128 stands for zero in the data rows.
Here are some points:
[ 76 104  75 169  73 120   6 133 249 109  50 255]
[ 74 128 109 126  36 124  85  97 174  84  61 167]
[155 158 166 204 164 137 148 107 109 170 140  66]
[150 114 129  54  92  93 177 122 152 123 140 115]
[109  82 124 192 134 122  27 159 132 118 110 145]
[145 121 133  67 179 117 169 178  92 115 153 133]
[132 149 137 122 121 130 137 127 130 120 125 114]
[128 168 149 163 239 140 178 204  19 142  94 148]
[ 95 109 133 116  81  98 129 115 177 114  72 153]
[ 89 148 142 180  47 147 154  49 105 122 105  60]
[124  91  93  69  68  38 110 112 210  70 137 120]
[140 149 123 153  82 129 100  97 189 133 136 115]
[ 98 119 117  97  80 141 106 120 156 141  82 177]
[157 130 108  93  93 109 148  96 181 137 150 127]
[153 103 158 123 176 104 150 153 136 151 116 113]
[114 111 138  93 131 142 149 144 126 147  80 170]
[ 72 109 146 136  86 139  82 142 160 163  57 222]
[161 124 169  90 142 104 184 131 132  96 128  59]
[148  77 152 131 187 119 111 176 115  96 134 133]
[137 125 100  73 121 131 142 132 114 136 157 133]
[101 135  81 100 131 126 108 155 124 158 115 210]
[143 108 133 138 132 174 120 102 121 130 150 112]
[124 123 103  94 113 119 121 114 128 126 148 138]
[136 143 122 113  84 119 104 120 160 131 144 130]
[155 159 109 178  78 155  81  74 175 150 153 124]
[147  95 116  97 186 132 105 181 118 117 153 148]
[158 106 124 116 157 126 147 136 114 143 127 120]
[182 174 108 152 130 206 118  74  75 191 236  67]
[162 109 115 107 170 124 146 149 101 150 140 126]
[128 139 116 139  94 143  94 124 151 111 146 147]
[144  96 160 110 191  92 168 173 131 154  97 128]
[122 102 129  98 103 117  95 139 145  99 134 124]
[134 165 121 153 140  97 152 123 114 122 165  82]
[155 109 124 114 178 127 151 150  98 154 132 128]
[138 104 139 122 128 115 111 135 168 122 110 145]
[ 73  81 150 146 109 144 101 124 127 196  53 226]
[105 146 134 173  65 144 135  68 124 118 121  76]
[142 104 111  95  68 144 110  79 161 102 178  95]
[156 124 109  95 106 110 151 102 169 134 157 121]
[116 187 127  89  68 118 226  69  50  81 181  15]
[180 147 100 150 150 124 110 133 120  79 210  82]
[120 148 119 107 112 143 129 129 105 139 131 139]
[ 81 102  79 171  95 116   6 148 225 112  63 249]
[199 129 123 114 161  80 137 140 169 112 155  73]
[163 120 106  91 109 113 155  98 169 137 166 116]
[107 154 107  96 180 178 158 171  35 181 130 179]
[119  96 142  84 126 136 149 144 147 140  68 173]
[150 188 125 135 165 155 201 111 118 154 150 124]
[ 99  72 134 156 119 120 103 116 132  96 121 148]
[139 151 137 128  99 106 135 114 143 119 143  92]
[112 163 107 138 185 163 136 164  31 120 168 138]
[ 90 126 123 115 127  95 139 137 114 156 101 160]
[125 131 126 156 188 123 135 155  83 132 148 119]
[151 129 153  83 179  81 198 162  95 140 115  94]
[142 113 114  79 166  88 150 152 124 148 120 142]
[124 114 129 159 113 162 102 114 143 123  97 156]
[120 159 131 115 178 111 188 163  60 135 124 118]
[207  87 130  82  97 107  42 147 225  13 178  65]
[152 153 118 173  97 144  98  91 165 145 146 123]
[124 154 138  58 128 125 218 106  84 179 125  95]
[189 138 125 127 163  94 136 146 163 119 147  85]
[144 113 142 143 191 131 138 160 107 148 123 122]
[ 97 130 114 119 102 151 124 131 135 117 102 158]
[122  96 140  87 129 144 140 141 137 141  79 164]
[ 84  88 132 121  63 134  56 134 164 108  45 191]
[116  87 138 135 124 120 120 128 143 103 119 138]
[137 147 137 117 129 127 147 128 125 124 124 111]
[147  89 162 116 206  96 169 174 119 168 100 125]
[ 83 130 115 128  47 152  61 107 132  97 128 158]
[137 106 169 124 129 128 167  98 115 140 112  44]
[ 84 112  87 164  91 119  33 147 211 109  67 234]
[115 118 138  86  48 103 154  92 160  82 102 106]
[115  90 132 139 127 121 114 130 135 110 122 143]
[130 155 152 175 229 140 144 205  34 120 112 135]
[154  86 134  80 125 115 119 154 191 111 125 148]
[151 122 171  85 148  95 200 139 129 103 109  74]
[175 119 141 147 155 154 121 120 142 107 190  76]
[133 107 111 107 101 103  73 134 149 103 153 129]
[114 114 135 168 150 160 102 127 104 152 129 137]
[108  92 125 179 132 125  56 149 128 118 105 150]
[107 126 159 108 208 154 206 172  79 243  71 223]
[192 161  98 118  82 108 120  88 183  96 192  51]
[157 114 130  34 200 120 171 202  86 100 177 136]
[ 83 138 133 127  62 160 160  65  47 148 134 109]
[ 94 148 112 193  97 118 117 101 140 133 125 135]
[129 107 125 113 144 115 116 158 130 102 116 137]
[140 148 185 185 184 123 163 148 100 110 125  92]
[ 82 153 127 166  92 106 123 121 148 107  68 149]
[ 90 105  83 172 103 123  23 146 214 108  72 234]
[123 146 107 147  69 152  67 117 163 107 153 161]
[126 134 141 153 169 144 113 166 123 135 112 161]
[142 173 120 149 142  94 168 115 109 132 174  70]
[ 97 141  97 118 102 139 139 106 117 177 107 168]
[110 160 128 170 136 139 139 125 102 119 136 119]
[116 109 121 177 112 173  84 115 139 112  93 168]
[169  64 130  55 124 104 110 163 231  93 124 152]
[ 97 113 124 140 166 129 120 155  83 151 113 162]
[ 92 134 109 117 101 125 137 117 114 167 106 164]
[165 101 120 104 163 126 148 142 108 144 137 119]
[115 159 111 107 111 151 121 129  97 151 133 146]
[ 67 125 153 126 185  63 208 149  35 185  67 143]
[131 153 143 165 212 148 144 189  46 134 119 144]
[153 147 122 131  87 117  94 121 187 103 173 104]
[166 104 115 100 178 119 159 152 103 161 131 128]
[103 115 133 123  96 113 121 117 157 124  90 145]
[ 72  88 146 136 109 139 105 129 120 185  61 214]
[ 86 150 129 163 108 120 127 123 133 118  79 153]
[120 124 117  99 117 123 134 113 114 131 144 132]
[149 118 142  56 218 110 185 209  66 114 161 140]
[110 105 139 167 166 165 108 131  86 165 125 138]
[185 142 121 130 125 135  65 125 177 100 217  91]
12 more points follow, each with its number after it:
[ 90 148 139 173 113 114 127 124 138 115  75 145] 0
[106 152 118 128  67 144 122  93 142 127 134 124] 1
[ 71 103  81 175 104 114  18 154 206 119  54 255] 2
[165 119 136 138 151 150 130 120 137 112 174  87] 3
[112  92 128  91 145 115 154 140 111 135 105 146] 4
[158 162 133 122 122 173 122 109 151 135 158 118] 5
[145 133 133 156 153 110 105 133 135 159 145 112] 6
[115 120 137  95  66 112 156 101 146  86  96 107] 7
[106 163 131 186 152 142 133 130  85 125 135 126] 8
[ 89 144 129 169 107 125 114 122 138 116  78 157] 9
[114 151 123 142 124 143 147 105 124 144 118 136] 10
[123 143 144  99  94 112 192  92 112 131 133  73] 11
Which three of these numbered points are nearest to each point below by angle, seen from the average point of the first points? Their numbers follow each, nearest first.
[115  77 136  76 153 104 151 152 126 133  97 150] > 4 7 2
[124 139 141  92  88 116 186  92 120 123 132  82] > 11 7 1
[ 72 182 105 125   0 169 113  39 159 134 132 126] > 1 10 7
[ 96 154 114 128  46 150 117  81 149 124 130 129] > 1 7 10
[107 191 124  90  58 110 236  67  53  76 168  24] > 11 7 1
[102 175 132 197 152 147 153 130  79 126 128 125] > 8 10 0
[160 121 133 150 150 147 113 127 134 113 174  96] > 3 5 6
[143 128 135 152 164  95 105 138 131 175 139 112] > 6 3 8
[108  73 131  74 141 103 160 143 126 138  88 154] > 4 7 11
[136 134 107  25  95 147 211  86  70 109 197  51] > 11 7 3
[155 150 136 137 121 153 119 115 156 119 148 111] > 5 3 1
[ 73 179 104 129   0 158 110  51 165 129 129 129] > 1 7 10
[117 154 130 171 147 140 132 129  96 127 139 121] > 8 10 6
[117 148 137 136 132 120 165 129 122 111  92 139] > 0 9 10
[110  74 136  85 140 108 151 148 122 127  93 146] > 4 7 2
[ 83 168 114 129   6 158 117  58 157 114 133 120] > 1 7 10
[161 132 138 153 164  99 104 130 147 176 157  92] > 6 3 5
[125 140 142  87  76 108 186  86 123 119 138  71] > 11 7 1
[104 164 107 147 182 169 130 163  17 118 167 143] > 8 10 3
[ 90 117  91 168 104 125  51 141 186 118  82 215] > 2 9 0
[113 164 111 142 177 172 134 158  29 118 165 136] > 8 10 3
[115 102 132  88 124 144 148 143 130 150  79 171] > 4 2 7
[ 97 143 135 160 116 115 123 126 135 116  84 145] > 0 9 2
[ 91 148 132 170 108 117 118 123 136 117  83 145] > 0 9 2
[143 126 136 159 158  98  99 142 139 162 140 111] > 6 3 8
[105 115 149 172  94 117 124 102 152 128  81 119] > 0 9 7
[152 126 133 145 145 149 123 125 125 115 167  95] > 3 5 6
[ 90 141 128 166 102 122 116 118 143 111  78 150] > 9 0 2
[ 79 105  79 184  89 112  15 141 234 104  58 245] > 2 9 0
[151 144 137 133 137 156 122 119 145 136 144 115] > 5 3 6
[104 111 154 188  95 110 114  99 151 135  85 114] > 0 9 1
[152 133 136 154 152 104 100 132 137 160 153 101] > 6 3 5
[119 200 128  88  57 120 240  59  51  78 181   5] > 11 7 1
[154 130 137 153 161 101 106 131 138 174 150  99] > 6 3 5
[159 122 132 144 141 151 117 120 134 105 176  87] > 3 5 6
[172 117 135 152 146 166 108 114 142 100 193  79] > 3 5 6
[107 152 105 101  95 150 109 128 105 145 128 149] > 1 10 5
[ 92 144 126 164 105 122 114 121 140 110  87 149] > 9 0 2
[153 176  82 121  76 195  86  66 117 141 221  69] > 5 1 3
[106 154 133 155 130 145 160 101 117 150 107 136] > 10 8 0
[ 89 111  83 162  90 122  38 140 213 105  74 225] > 2 9 0
[ 85 148 126 182 104 125 107 118 140 118  80 146] > 9 0 2
[125 126 108 143  51 152  95  82 204 105 120 160] > 1 2 9
[113 158 103 106  95 155 106 122 102 140 131 152] > 1 10 5
[ 90 108  77 181  89 127   9 142 223 112  70 242] > 2 9 0
[105 171 126 184 146 146 154 123  79 119 143 116] > 8 10 0
[127 105 114 139 154 122  72 172 141 136 117 172] > 2 6 9
[103 138  81 111 135 124  91 163 124 147 122 209] > 2 9 4
[117 143 116 108 104 145 115 128 114 142 129 148] > 1 10 5
[190 160 132 129 177 132 155 123 109 142 216  52] > 3 6 5
[149 122 137 124 147 135 110 151 122 112 150 115] > 3 6 5
[107 168 131 187 151 143 142 129  84 132 135 122] > 8 10 0
[112 161 130 158 124 152 149 101 115 146 116 128] > 10 8 1
[129 148 115 113 112 116 169 110 128 114 151  93] > 11 7 1
[129 144 115 113 119 118 172 113 126 113 147 101] > 11 7 3
[103 124 134 165  96 131 114 103 124 141 111 145] > 9 0 1
[109 137  85 109 142 124  98 165 126 149 122 210] > 2 4 9
[111 125 136 147 123 118 146 112 127 107 111 109] > 0 7 11
[138 106 130 113 128  87 105 150 183 140 105 156] > 2 4 6
[167 117 118 111 118 153 112 101 167  72 176  74] > 3 5 7
[161 132 140 161 174  94  92 138 144 184 160  93] > 6 3 5
[137 136 124  98  84 105  94 133 160 145 145 136] > 1 5 2
[138 167 107 147 115 152 118 100 123 118 166 106] > 5 1 3
[163 169 117 202  98 153  86  81 163 159 160 122] > 5 6 1
[ 93 142 132 170 116 118 121 129 145 118  75 149] > 0 9 2
[ 93 180 104 141 195 189 138 174   0 115 164 150] > 8 10 3
[ 92 146 129 157 107 115 123 125 134 116  87 145] > 0 9 2
[129 135 138 101 179 126 174 171 124 157  85 171] > 4 10 0
[158 119 138 115 161 130 109 169 124 110 162 115] > 3 6 5
[123 117 123 168 112 167  93 115 137 108 107 150] > 9 2 0
[106 157 143 198  57 148 136  52 120 107 125  47] > 1 11 10
[132  80 122 132 100 137  55 102 149  75 189  97] > 3 1 5
[104 171 123 192 149 145 148 121  83 123 142 120] > 8 10 0
[108 156 129 165 129 148 140 100 116 154 116 134] > 10 8 0
[106  81 131  76 139 106 161 143 114 137  92 152] > 4 7 11
[121 116 126 167 113 158  92 116 141 108 105 150] > 9 2 0
[125 100 109 115 104 105  69 144 151 101 144 144] > 2 1 7
[107 177 126 191 141 135 145 124  87 120 144 121] > 8 10 0
[153 147 117 160 100 145 105  89 161 145 148 119] > 5 1 6
[ 99 153 104 187  95 124 103 103 144 134 130 147] > 9 1 0
[141 140 126 124 106 117 115 129 166 122 154 118] > 5 1 3
[116 123 138 108  73 114 154 103 143  88  99 111] > 7 11 1
[101  56 137  66 152 106 157 155 102 137  82 166] > 4 7 2
[111  89 130  96 138 111 149 140 120 132 100 145] > 4 7 11
[115 161 125 177 151 138 140 132  97 119 138 120] > 8 10 6
[100 139  83 116 141 126  97 162 123 161 116 216] > 2 9 4
[130 137 106 132 126 129  98 119 121 157 142 139] > 6 5 1
[ 90 143 129 173 116 120 116 128 130 113  82 152] > 9 0 2
[115 159 125 162 135 151 147 104 116 147 118 138] > 10 8 0
[115 151 113 111 103 151 113 119 113 142 127 147] > 1 10 5
[139 156  90 160  98 175  83  65 109 127 222  95] > 5 3 1
[119 119 141 102  65 106 160  95 160  81  96 103] > 7 11 1
[158 150 117 180 158 155  74 128 129 136 155 107] > 6 3 5
[159 109 138 109 155 121 150 145 152 110 130 120] > 3 4 11
[ 87  94 117 124  75 139  52 137 161 110  62 194] > 2 9 0
[132 104 137  77  48 101 126 128 206  54  78 127] > 7 1 2
[107 196 128  90  51 110 229  62  56  73 163  19] > 11 7 1
[120 163 110 154 109 147 137 110 133 140 115 134] > 10 1 9
[130 160 148 157 217 142 156 191  42 134 114 141] > 8 4 6
[132 173 143 113 142 135 181 113  98 209 114 130] > 10 11 8
[104 137  74  94 127 123 101 161 129 150 119 210] > 2 4 9
